In the rows, zero is written as 128.
The rows of A fall into a few groups and each row is roughly a mix of its group's hidden directions.
A, 66 rows:
[[153 114 135 122 171 131 114 136 169 112  82 118 104 155  74 158 146]
 [157 119 135 140 181 120  86  94 172 140 105  96 112 125 118 167 113]
 [129 108 121 156 153  95 112 161 135 101  93 106  91 169  85 127 158]
 [139 113 111 134 154 126 107  69 105 137 160 121 157 111 182 140  90]
 [124 105 135 160 151 119  94  91 108 141 167 129 146 148 186  92 109]
 [149 126 134 160 115 127 147 125 105  97 115  92 165 163  78 118 177]
 [145 138 134 111 111 164 152  77 104 138 156 134 196 109 152 127 118]
 [103  78  97 123 145 140 105 134 112 114 167 155  98 155 165  98  98]
 [145 109 129 151 173 115  97  84  95 105 136 114 167 120 145 179 128]
 [170 111 130 103 181 140 137  99 146 118  81 141 153 167 100 142 138]
 [131 146 172 125  98 179 142 112 132 132 127 135 196 122 117 115 164]
 [148 128 173 165 124 152 115  97 140 125 126 115 199 147 113 111 156]
 [114 135 105 101  81 145 173 178 125 112 113 132 100 134  83 114 151]
 [136 166 155 112  84 172 150 106 139 155 153 126 168  83 135 134 123]
 [146  97 112 116 165 138 120 142 141  89  94 123 104 156  73 166 148]
 [106 129 123  71 139 136 141 163 150 143 109 192  93 124 145 122 107]
 [ 98 137 129 101 129 126 133 126  88 145 167 168 128 101 196 125 107]
 [153 148 186 135 131 156 128 100 165 151 112 138 187 137 121 111 146]
 [138 173 168 117  85 168 145 130 169 153 129 115 141  90 101 140 142]
 [149 107 139 133 163 163  87  82 150 116 122 125 170 112 123 178 118]
 [151  99 116 133 176 129 109 112 111  83 111 114 140 140  97 190 145]
 [139 151 168 128  92 165 154 131 152 133 104 121 170 136  88 103 171]
 [109 146 160 119 122 127 138 117  97 154 165 166 159 118 192  98 123]
 [149 117 118 129 153 137 111  61 112 140 154 119 169 113 172 146  93]
 [148 127 135 144 104 154 136 134 158 110  92  93 144 144  58 126 165]
 [126 148 146 152  82 125 161 127 105 142 137 103 154 151 125  64 165]
 [123 162 144 104  80 137 178 164 142 144 104 131 116 136  97  91 158]
 [106 134 132 124 124 122 109 122 145 168 160 157 116 102 191 104  78]
 [143 127 126 145  99 145 140 142 151 106  95  90 134 147  56 122 166]
 [ 97 150 119  95 104 106 163 160  97 149 148 157  91 119 168  99 120]
 [137 153 146 122  97 133 162 157 161 139  92 111 110 150  75  96 163]
 [114 105 131 151 144 121  99 101 113 143 172 138 137 144 192  86 101]
 [150  97 132 172 176 115  76  86 134 116 139 112 156 141 142 147 110]
 [120 140 127  82 100 162 167 121 106 138 149 177 166 111 160 112 113]
 [114 159 126  89  81 138 181 171 132 140 108 137  99 122 103 106 150]
 [106 143 138 138  96 124 131 126 132 169 162 140 127 123 179  61 105]
 [142 159 143 123  95 131 167 154 149 131  88 107 122 138  69 115 169]
 [ 91 104  91 127 123 102 132 150  77 114 155 161 115 139 174  99 112]
 [127 181 156 134  69 121 166 136 134 160 120 110 149 112 119  92 150]
 [130 109  94 102 128 144 147 159 114  81 105 128 108 135  72 170 151]
 [156 120 131 149 123 147 121 125 168 109  89  90 142 144  59 140 152]
 [102 136 130 137 100 122 128 118 108 158 174 141 139 111 191  83  99]
 [142 125 117 103 145 137 135 155 152 102  85 129 102 128  67 180 144]
 [109 115 104 129 136 115 108 105 101 141 170 141 122 102 196 127  81]
 [115  88 104 122 171 131  86 114 119 116 157 157 114 123 171 149  84]
 [115 109 118 130 163 113  99 103  96 129 167 150 132 112 192 147  91]
 [112 108  98 110 145 120 122 105  94 134 159 162 136 118 194 121  84]
 [161 130 148 153 139 130 126 122 150 112  93  85 138 155  65 142 168]
 [157 145 155 132 110 152 158 127 142 117 100 106 164 146  68 128 175]
 [139 136 178 162 135 128 117  94 125 145 147 136 192 147 155  90 139]
 [146 108 116 113 169 134 118 139 141  92  92 125 109 137  76 187 142]
 [144 135 170 170 140 114 112  94 142 161 131 102 154 161 149  76 141]
 [106  89  86 129 157  94 116 133  84 109 140 154 112 152 172 111 105]
 [165 112 132 139 175 135  91  97 179 125  99 113 135 131 101 167 112]
 [108 124 124  97 156 119 108 159 169 148 107 164  65 118 142 138  99]
 [144 128 125 139  99 149 141 146 156 108  91  93 129 144  56 126 164]
 [ 99 137 141  99 108 162 138 119  87 132 162 163 162  93 177 133 129]
 [104 147 143 128 109 100 150 141  87 149 165 153 129 134 183  77 127]
 [164 159 166 145 148 112 125 105 152 137  87  97 157 116  95 167 154]
 [ 91 140 104  81  97 139 158 158  88 129 147 156  98  96 155 134 123]
 [134 111 106 107 128 143 147 163 134  91  94 123 101 155  63 147 159]
 [ 98  96  96 148 142  82 113 169  98 103 127 137  84 159 137 107 130]
 [158 116 125 144 132 136 152  95  93 100 121 107 190 165 102 121 161]
 [123 165 158 104 103 157 125 131 178 168 137 136 112  74 137 146 108]
 [ 96 133 128 136 125 102 102 182 161 139 121 131  53 112 125 130 120]
 [112 155 121 115  95  96 172 174 120 146 123 134  81 143 125  80 137]]

Here is one row of each group, with its name. Which group are the others in?
[108 128 133 118 143 118 118 112  88 142 172 163 140 110 201 126 102]
E
[127 126 136 122 140 117 134 176 158 114  79 134  89 160  74 124 160]
S
[129 143 118  87 122 139 143 167 167 124  92 146  89 104  84 166 122]
Z

[119 130 112 136 109 123 136 106  58 105 160 121 175  94 156 156 131]
Z
[ 94 160 142 111  82 140 132 161 148 158 155 146  98  79 151 122 108]
S
[132  90  76 146 155 115  94 125 122  93 126  99  95 125 109 174 108]
E
[158 113 134 153 160 113 116 124 143 106  87  92 126 169  75 141 162]
S
[123  88  90 141 160 100 115 103  74 109 147 135 142 150 171 116 107]
S
[110 137 133 149 100 119 130 105  90 148 175 128 160 116 185  88 115]
Z
